R: a few groups of rows, each row roughly a mix of its group's hidden directions; some rows fit no group
R (109 x 10)
[-.27 .06 .13 .16 -.53 -.10 -.15 .08 -.24 -.08]
[.23 -.14 .01 .19 -.46 -.28 .09 -.11 -.30 .02]
[.35 -.33 .06 .03 -.26 -.17 .10 -.24 -.30 .17]
[.12 -.01 -.41 -.37 -.26 .22 -.18 .18 .05 -.05]
[-.20 .24 .00 -.26 .04 .53 -.23 .02 -.04 .07]
[.47 -.30 .14 -.04 .07 -.33 .20 .06 -.12 .04]
[.17 .30 -.35 -.31 -.16 .16 -.21 .24 .13 -.07]
[-.06 .17 -.54 .03 .27 -.02 .16 .29 .03 .02]
[-.07 .20 -.27 .23 .17 .39 .26 -.27 .15 -.04]
[-.42 -.23 .34 -.17 -.10 -.02 -.18 .22 -.21 -.01]
[.21 -.21 .04 .10 -.29 -.46 -.05 .22 -.26 -.02]
[.13 -.07 -.12 -.18 .22 .30 -.13 .16 .50 .09]
[-.32 -.41 .41 -.12 -.09 -.06 -.14 .07 -.16 -.01]
[-.50 .31 .11 .13 -.25 .01 -.10 .10 -.22 .05]
[.14 -.05 .20 .21 -.22 -.48 -.03 .28 -.22 .00]
[-.07 -.52 .11 -.21 -.09 .19 -.12 -.26 -.07 -.22]
[.34 .32 -.22 .35 -.14 -.13 .13 -.16 .16 -.11]
[.00 -.06 -.49 .00 .38 .11 .09 -.26 .13 -.15]
[-.33 .08 .23 .06 .28 -.14 .32 -.23 -.29 .05]
[.04 .07 .22 .08 -.14 -.33 .23 -.24 -.44 -.13]
[-.13 -.03 .34 -.07 .42 -.16 .33 .07 -.07 .22]
[.08 .09 .41 .40 .27 -.30 .03 .07 -.05 .05]
[.13 -.43 .03 -.08 -.20 -.35 -.13 .30 -.18 -.07]
[-.15 .03 .05 .15 -.53 -.24 -.14 .17 -.28 -.05]
[.22 .09 .03 -.30 .36 .29 -.06 .34 .16 .07]
[.15 .23 -.16 -.18 -.11 .53 -.06 -.15 .22 -.08]
[.18 .45 -.13 .34 -.10 .08 .10 -.26 .21 -.10]
[-.27 .07 -.31 .01 .51 -.05 .25 -.08 -.02 .02]
[-.07 -.53 .14 -.26 .20 .09 -.20 .09 .18 -.07]
[-.08 .53 -.12 .08 .28 .05 .07 .20 .21 .18]
[.08 .53 -.17 .15 .18 .08 .22 -.04 .17 .24]
[-.17 .23 .25 .06 .34 .35 .11 -.22 .25 .01]
[-.33 .21 .01 .11 -.41 -.14 -.20 .29 -.17 -.04]
[.04 .18 -.23 .22 .49 .22 .25 .12 .11 .05]
[.28 .33 -.04 -.22 -.30 -.08 -.11 .36 .20 -.08]
[.11 .10 -.15 -.39 .28 .39 .01 .22 .19 .05]
[.50 .18 -.05 -.22 -.23 -.22 .03 .18 .09 -.17]
[-.19 -.31 .02 -.08 -.47 .11 -.15 -.19 -.22 -.18]
[-.42 .16 -.15 -.45 -.08 -.21 .10 -.12 .03 .00]
[-.17 -.28 .09 -.38 .09 .29 -.33 .22 -.01 -.01]
[-.03 .62 -.23 .18 .05 .07 .16 -.03 .07 .00]
[-.27 .05 -.17 -.25 .23 .01 -.27 .44 .13 -.06]
[.01 -.03 .13 -.61 .16 .14 -.09 .22 .11 .07]
[-.12 .49 .16 -.10 .36 .10 .14 -.09 .23 .02]
[-.18 -.43 .15 -.20 .38 .08 .23 .02 -.05 .15]
[.26 -.03 .44 .27 .18 -.06 .26 -.27 .04 .03]
[-.39 -.15 .01 .14 .21 -.01 .38 -.36 -.04 .05]
[-.05 .37 .05 .33 -.18 -.22 .30 -.20 -.19 .09]
[.26 -.33 .33 -.01 .40 -.01 .13 -.18 .11 -.06]
[-.24 -.08 .32 .10 -.40 -.21 -.12 .13 -.31 -.06]
[.31 -.08 -.11 -.27 -.22 .01 -.34 .40 -.03 -.02]
[-.08 .54 -.02 .27 -.13 -.31 -.01 -.12 .05 -.09]
[-.06 -.17 -.59 .22 -.05 .10 -.20 -.10 -.04 -.13]
[-.49 .01 .22 .01 -.31 .12 -.26 .08 -.09 -.18]
[.00 -.27 .41 .39 .09 -.26 .06 -.09 -.16 .05]
[-.43 .10 .26 .05 -.14 -.26 .10 .17 -.35 .07]
[-.53 .21 -.33 .12 .24 .06 .04 .00 -.08 .02]
[.27 .05 -.02 .05 -.38 -.38 -.01 .26 -.26 -.07]
[-.02 -.38 -.19 -.13 -.36 -.29 -.16 .17 -.23 .00]
[.27 .01 .17 -.30 .21 .17 .01 .17 .46 .10]
[.12 .33 -.19 .15 -.32 -.27 .05 .23 -.31 .00]
[.45 .20 -.36 .08 .06 .18 .02 -.18 .25 -.04]
[-.09 .20 -.10 -.16 -.11 .33 -.41 .31 .08 -.18]
[-.31 -.25 .46 .14 -.11 -.23 .12 -.17 -.14 .04]
[-.25 .52 .05 .28 .05 .04 .21 -.19 .10 .00]
[-.19 -.12 .03 -.22 .35 .34 -.19 .06 .36 -.10]
[-.09 -.08 -.15 -.33 .13 .20 -.33 .42 .10 -.12]
[.03 .63 -.18 .18 -.05 .02 -.01 -.09 .17 -.11]
[-.24 .26 -.24 .05 -.22 -.03 -.21 .48 .03 .08]
[-.25 .23 -.39 .18 -.34 .01 -.21 .04 -.16 -.16]
[-.30 .27 -.17 .03 -.26 .34 -.31 -.02 .16 -.08]
[-.10 .23 -.32 -.06 -.09 -.24 -.18 .49 -.04 .07]
[.37 -.40 .14 -.06 .28 -.01 .17 -.27 .07 .00]
[-.22 .12 -.39 .17 -.31 .21 -.29 -.12 -.03 -.18]
[-.19 -.16 .44 .17 -.19 -.13 -.04 .18 -.29 .24]
[.00 .17 -.01 .29 .50 .03 .06 -.08 .17 .33]
[.28 -.58 .04 -.14 -.01 -.19 -.04 -.04 -.14 -.13]
[.38 -.19 -.19 -.18 .21 .19 -.05 -.04 .41 -.05]
[-.39 .37 -.14 -.09 .24 .03 .07 .31 .14 .12]
[-.17 -.11 -.03 -.23 .50 -.14 .19 .30 -.02 .14]
[.28 .41 -.02 -.07 .28 .23 -.10 .28 .21 .00]
[.46 -.20 -.31 -.04 -.14 -.22 -.11 .25 -.01 -.10]
[.31 .05 -.15 .26 -.15 -.45 .28 -.05 -.14 .03]
[.04 .12 -.05 -.17 .46 .43 .17 .07 .20 .06]
[.11 .28 -.25 -.01 .28 .33 .00 -.12 .38 -.05]
[.13 .26 -.07 -.01 .48 .19 .20 -.10 .29 .15]
[.42 .31 .16 -.32 -.10 -.16 .14 .08 .16 -.15]
[-.18 .18 -.33 .11 .03 -.36 .12 .32 -.27 .02]
[.04 .51 -.34 -.05 .20 .27 .06 .03 .10 .06]
[-.22 .41 -.23 -.01 -.31 .22 -.22 -.07 .09 -.20]
[-.43 .11 -.17 .15 .29 -.11 .22 -.19 -.29 -.02]
[-.01 -.50 .15 -.10 -.38 -.14 -.14 -.08 -.20 .00]
[.10 -.21 -.09 -.26 .41 .31 .06 -.24 .22 -.03]
[.06 .22 -.02 -.21 .50 .24 .10 .25 .19 .07]
[-.28 .43 -.26 .02 -.06 -.22 .05 .32 -.15 -.03]
[.00 .16 -.50 .01 .24 -.29 .23 .03 -.13 -.15]
[.21 .35 -.23 .34 -.34 .09 -.15 -.10 .06 -.15]
[-.08 -.25 -.27 -.09 -.36 -.24 .14 -.18 -.33 .09]
[-.17 -.50 .10 -.27 .00 .03 -.27 .10 -.05 -.25]
[-.34 .39 .10 .00 .29 .26 -.05 .11 .25 .03]
[-.42 -.16 .40 -.04 .19 .20 .00 -.22 .15 .02]
[.29 -.53 .00 -.26 -.02 .01 -.04 -.08 -.20 .18]
[.33 -.36 .03 .15 -.06 -.36 .24 -.22 -.06 .07]
[-.19 .57 -.04 .24 -.19 .13 .11 -.07 .03 .15]
[-.28 .34 .17 .29 -.18 -.28 .22 -.03 -.22 .03]
[.13 .46 -.11 .31 -.24 -.10 .23 -.09 -.07 .22]
[-.09 .17 -.03 .19 -.49 -.33 -.13 -.22 -.09 -.12]
[.16 -.28 -.09 -.15 -.41 -.19 -.30 .23 -.17 -.03]
[-.23 -.05 -.12 -.53 .29 -.06 .11 .22 .03 .10]

the one row of each list that fits no group (the others fit one group, some only roughly)
  k_807: [-.13 .08 -.14 -.31 -.01 .24 -.35 .43 -.05 -.08]
  k_940: [-.48 .12 -.11 -.01 .17 .37 -.15 -.08 .24 .04]
  k_298: [.35 .30 .10 -.07 .18 .44 -.07 .10 .21 .02]
  k_959: [.31 -.53 -.01 -.11 -.19 -.14 -.21 .11 -.01 -.10]
  k_833: [-.10 -.04 -.09 -.33 .44 .36 .00 -.03 .21 .11]
  k_908: [-.04 .24 -.44 -.22 .30 .10 -.07 .23 .20 .11]
  k_633: [.21 .17 -.14 -.07 .52 .02 .26 .16 .16 .13]
  k_739: [.39 .13 -.33 .12 -.16 -.32 .19 .10 -.18 .07]
  k_527: [-.05 .41 .14 -.01 .48 -.11 .13 .18 .14 .06]
  k_802: [-.49 .23 -.17 .11 .16 -.13 .12 .23 -.22 .13]
  k_677: [-.07 -.13 .24 -.10 .46 .29 .06 -.22 .26 -.09]
  k_371: [.10 .27 -.30 .02 .17 .23 -.16 .12 .43 -.18]
  k_681: [-.36 .51 .19 .17 -.05 .19 -.03 .07 .13 .01]
  k_300: [.27 -.37 -.31 .15 -.16 -.26 -.02 -.07 -.25 -.14]
  k_995: [.09 -.15 -.15 -.29 -.29 -.24 -.27 .36 -.17 .01]
 => k_633
  k_88: [-.08 -.04 .01 -.53 .23 .35 .02 .09 .15 .08]
  k_763: [.16 -.63 .16 -.11 -.07 -.15 -.14 .03 .01 -.06]
  k_307: [.11 -.04 -.48 -.33 .32 .09 -.05 .15 .17 .07]
  k_452: [-.36 .36 .07 -.18 .35 .11 .13 .11 .22 .09]
  k_603: [-.09 .28 .10 .17 .52 .11 .27 -.06 .15 .06]
  k_142: [-.25 -.18 .13 -.38 .21 .18 .02 .07 -.28 .30]
  k_531: [.07 -.03 .14 -.09 .59 .20 .11 -.12 .26 .02]
  k_469: [-.27 .47 -.24 .00 .18 .12 .05 .04 .33 -.06]
  k_389: [-.37 .34 -.11 .17 -.09 -.21 .13 .03 -.38 -.07]
  k_412: [-.56 .15 .16 -.07 .33 .02 .14 .11 .05 .04]
  k_367: [-.01 .27 -.06 -.27 .47 -.03 .24 .08 .28 .00]
 => k_469
  k_780: [.14 -.08 .14 -.21 .46 .18 .19 -.24 .30 .03]
  k_194: [.11 .50 -.29 .20 -.07 -.21 .23 .09 -.12 .04]
  k_304: [.01 .31 -.39 -.20 .34 .15 .01 .17 .22 .12]
  k_288: [.22 -.47 .44 .10 .03 .01 -.07 .02 -.14 .08]
  k_885: [-.24 -.32 -.09 .32 -.14 -.36 .13 -.14 -.24 -.01]
  k_863: [.07 .28 -.54 -.13 .13 -.03 .01 .18 .22 -.15]
  k_694: [-.48 .22 -.16 .23 -.01 -.11 -.03 .27 -.22 .13]
  k_661: [.02 .56 -.35 .10 -.02 .04 .00 .22 .08 -.10]
  k_887: [.14 -.51 .25 .24 -.22 -.09 -.10 -.08 -.20 .01]
  k_762: [.05 -.28 .38 .06 -.10 -.42 .23 -.08 -.09 .15]
  k_335: [.01 .27 -.03 .21 .20 .15 .24 -.43 .30 .03]
  k_2: [.49 -.39 -.14 .03 .12 -.15 .14 -.19 .06 .08]
 => k_762
  k_165: [-.24 -.18 .22 .00 .48 .16 .13 -.06 .15 .27]
  k_761: [.07 .20 -.30 .23 -.22 .33 .06 -.35 .11 -.14]
  k_24: [-.36 .56 .04 .16 .06 .13 .08 -.03 .06 -.01]
  k_734: [-.03 -.05 -.24 -.10 -.40 -.18 -.29 .20 -.24 -.25]
  k_799: [.43 .10 -.16 .03 -.40 -.21 -.08 .00 -.13 -.25]
  k_789: [-.07 -.53 .16 -.07 .13 -.39 .08 .15 -.01 -.01]
  k_555: [.15 .34 -.30 -.08 -.40 .00 -.19 .16 .09 -.22]
  k_551: [-.16 .43 -.32 -.07 -.23 .08 -.18 .27 .14 -.10]
  k_841: [.43 -.30 .12 .10 -.27 -.28 .04 -.04 -.24 -.03]
  k_402: [.17 .02 -.05 .19 -.40 -.42 -.02 .19 -.26 .05]
  k_814: [-.15 .56 -.10 .05 -.17 -.01 .00 .25 -.26 .05]
 => k_734
  k_460: [.07 -.21 -.01 -.18 .18 .40 -.28 -.06 .37 -.14]
  k_572: [.10 .34 -.12 .29 -.39 -.18 .21 -.23 -.07 -.05]
  k_229: [.50 .16 -.32 .15 -.27 .00 -.09 -.01 .08 -.12]
  k_9: [-.42 .45 .08 .17 -.20 .24 -.03 -.04 .00 .02]
  k_175: [.17 .07 -.44 .36 -.35 .13 -.05 -.05 -.06 -.10]
  k_356: [-.08 -.54 .26 -.05 .03 -.28 .09 -.03 -.19 .10]
  k_361: [-.05 .40 -.36 -.15 .18 .14 .01 .06 .36 -.11]
  k_104: [-.26 -.01 .47 -.14 .22 -.01 .19 -.33 .09 .06]
  k_744: [-.01 -.52 -.18 -.27 -.19 .04 -.20 -.11 -.14 -.16]
  k_801: [.20 .17 -.28 .29 -.23 -.27 -.18 .33 -.10 -.06]
  k_715: [.02 -.44 .21 -.11 -.12 -.28 .11 -.02 -.36 .17]
 => k_572
  k_950: [-.08 -.33 .13 -.26 -.20 -.08 -.20 .28 -.38 .07]
  k_864: [.29 -.44 .27 .04 .16 -.21 .18 -.13 -.17 .09]
  k_879: [.24 .07 -.38 .00 -.35 -.31 .04 .18 -.21 .08]
  k_424: [.24 .33 -.43 -.01 .28 .06 .22 -.05 .12 .11]
  k_370: [.11 -.38 -.12 .27 -.32 -.03 -.17 -.19 -.30 -.09]
  k_345: [-.05 -.38 .28 -.05 .13 .20 .08 -.43 .10 .13]
  k_100: [-.31 .25 .22 .39 -.12 -.08 .09 -.25 -.24 -.05]
  k_615: [-.28 -.15 .34 -.16 -.27 .12 -.32 .19 -.21 -.03]
  k_447: [.09 -.11 -.02 .10 -.22 -.50 .14 .21 -.33 .03]
  k_846: [.31 -.21 .14 -.23 .41 .01 .25 -.15 .20 .05]
  k_503: [-.02 -.31 .08 -.06 -.25 -.15 -.36 .38 -.05 -.21]
  k_952: [.20 -.09 .05 .16 -.15 -.45 .19 .04 -.42 -.02]
  k_230: [.02 -.53 .10 .11 .38 -.02 .12 -.07 -.06 .20]
 => k_100
  k_219: [.36 -.26 .16 -.15 -.23 -.20 -.18 .35 -.09 -.11]
  k_189: [-.12 -.52 -.10 -.16 -.31 -.21 -.05 .01 -.23 .03]
  k_382: [.22 .44 -.32 .13 .05 -.15 .18 .13 .06 .26]
  k_82: [-.04 -.19 -.06 .18 -.06 -.35 .04 .42 -.29 .22]
  k_834: [.00 .49 -.28 .20 .08 .26 .11 -.14 .19 -.10]
  k_322: [-.53 .21 -.21 .11 -.01 .21 -.19 .18 .06 .11]
  k_135: [-.18 -.53 .15 -.27 -.01 -.21 .00 .10 -.20 .11]
  k_318: [.20 -.16 -.30 .03 -.49 .03 -.29 .09 -.12 -.10]
  k_29: [.23 .37 -.29 .24 -.29 -.19 -.03 .16 -.05 -.17]
  k_505: [.37 .04 -.39 -.16 -.13 .10 -.17 .05 .32 -.20]
  k_472: [-.55 .04 .12 .17 -.23 .11 -.22 .10 -.16 .12]
  k_967: [-.13 -.06 .12 .49 -.24 -.22 .07 -.33 -.13 -.04]
  k_197: [.02 -.38 .34 .00 .00 .05 .13 -.45 -.06 .16]
  k_191: [.21 -.35 -.04 -.02 .41 .04 .19 -.36 .09 -.02]
  k_835: [-.11 -.25 .05 -.09 -.40 -.43 -.17 -.02 -.23 -.02]
 => k_219
  k_354: [.06 .34 -.33 .31 -.13 -.16 .31 -.17 -.12 .07]
  k_139: [-.14 .18 -.15 .13 -.57 -.15 -.08 .09 -.25 .03]
  k_718: [.12 -.33 -.20 -.17 -.24 -.20 -.20 .37 -.20 .03]
  k_854: [.01 -.53 .32 -.11 -.13 -.12 -.03 -.12 -.22 .12]
  k_221: [-.31 .36 -.01 .08 -.17 -.28 .13 .05 -.38 -.09]
  k_324: [-.08 .38 -.05 .36 -.14 -.34 .27 -.03 -.08 -.05]
  k_955: [-.09 .33 -.12 -.13 -.11 -.07 -.09 .54 .18 .08]
  k_95: [.15 .35 -.42 -.16 -.02 .30 -.08 .09 .22 -.10]
  k_78: [-.30 .52 .20 .23 -.10 .01 -.05 .19 .07 .03]
  k_545: [-.36 .11 -.07 .14 .23 -.24 .12 .37 -.19 .21]
  k_357: [-.08 .53 -.05 -.10 -.38 -.02 -.11 .19 .00 -.13]
  k_996: [-.25 -.13 .25 -.15 .32 .38 -.08 -.17 .21 -.14]
  k_321: [.04 -.12 .31 .28 -.42 -.17 .07 -.20 -.26 -.06]
  k_376: [-.10 .22 .03 -.01 .42 .38 .24 -.15 .22 .02]
 => k_354
  k_936: [.31 .03 .12 .29 -.30 -.38 .16 -.01 -.24 .08]
  k_285: [-.06 .38 -.34 .30 -.16 -.05 .01 -.27 .22 -.07]
  k_788: [-.36 -.05 .35 -.07 .21 .36 -.10 -.15 .17 -.16]
  k_436: [.07 .51 -.18 -.03 -.27 .20 -.10 -.18 .19 -.13]
  k_350: [-.27 .26 -.35 -.03 .16 .32 -.06 -.15 .28 -.10]
  k_830: [.08 .28 .17 -.35 .37 .26 .03 .16 .20 .05]
  k_148: [.11 .48 -.27 -.11 .19 .27 .01 .12 .24 -.06]
  k_407: [.03 .56 -.19 .23 -.20 .07 -.09 .11 .11 -.19]
  k_612: [-.42 .51 .11 .07 -.07 .13 .03 .02 -.16 .06]
  k_847: [-.26 .59 -.08 .10 -.04 .21 -.08 .11 .09 -.09]
  k_110: [-.09 -.54 .29 -.16 .05 -.13 .06 -.10 -.19 .16]
  k_58: [.18 -.32 .30 .17 -.26 -.34 .01 -.01 -.27 -.08]
  k_553: [-.05 .37 -.36 -.13 .30 .20 .04 .10 .25 .15]
  k_526: [-.01 .19 -.24 -.18 .50 .14 .01 .13 .30 .10]
 => k_285
  k_981: [-.10 .25 -.52 -.03 .09 -.09 -.05 .36 .13 .00]
  k_614: [-.29 .31 -.29 -.18 .22 .15 -.14 .29 .19 .04]
  k_917: [-.18 -.15 .32 .08 .25 -.21 .29 -.06 -.34 .20]
  k_897: [-.21 -.24 .16 -.28 .36 .36 -.07 -.13 .13 .13]
  k_951: [.33 .08 -.05 -.33 -.08 .42 -.23 .12 .17 -.02]
  k_92: [.16 .20 -.37 -.15 .30 .34 -.01 -.03 .28 .01]
  k_240: [.22 -.46 .00 -.11 -.20 -.30 -.07 .18 -.26 .03]
  k_811: [-.17 -.33 .29 -.12 -.21 -.18 .02 .00 -.41 .15]
  k_675: [.02 .46 -.38 -.07 -.23 -.11 -.08 .18 .05 -.21]
  k_736: [-.42 .47 -.02 .11 -.24 .18 -.08 .04 .00 .00]
  k_705: [.02 -.65 .09 -.24 .07 -.07 -.10 -.01 -.02 -.06]
  k_741: [-.32 .29 .21 -.06 -.21 .37 -.23 -.05 .21 .03]
  k_746: [.35 -.08 .47 -.22 .03 .10 .08 -.21 .22 -.02]
 => k_705
  k_591: [.58 -.12 .02 -.21 -.06 -.03 -.19 .22 .15 .08]
  k_117: [.13 -.35 .20 -.10 .32 .17 .13 -.39 .15 .00]
  k_149: [-.42 .24 -.06 .09 .01 .28 -.02 -.41 -.09 -.13]
  k_352: [.32 .27 -.36 .08 .00 .17 -.17 .08 .31 -.21]
  k_326: [.14 -.18 .04 .14 -.27 -.51 .10 .16 -.26 -.02]
  k_303: [-.03 .15 -.02 -.22 .39 .26 .15 -.29 .32 -.09]
  k_979: [.01 .33 .02 .46 .27 .13 .23 -.19 .12 -.02]
  k_902: [-.31 -.37 .40 -.10 -.06 -.14 .01 .01 -.24 .12]
  k_961: [.09 -.27 -.48 -.08 -.33 -.09 -.09 .21 -.13 -.04]
  k_338: [-.03 .24 -.28 -.04 -.55 -.01 -.18 -.13 .01 -.13]
  k_564: [.26 -.44 .28 .04 .21 -.13 .20 -.21 -.12 .09]
  k_342: [.03 -.17 .39 -.01 .51 .13 .15 .07 .04 .13]
 => k_591
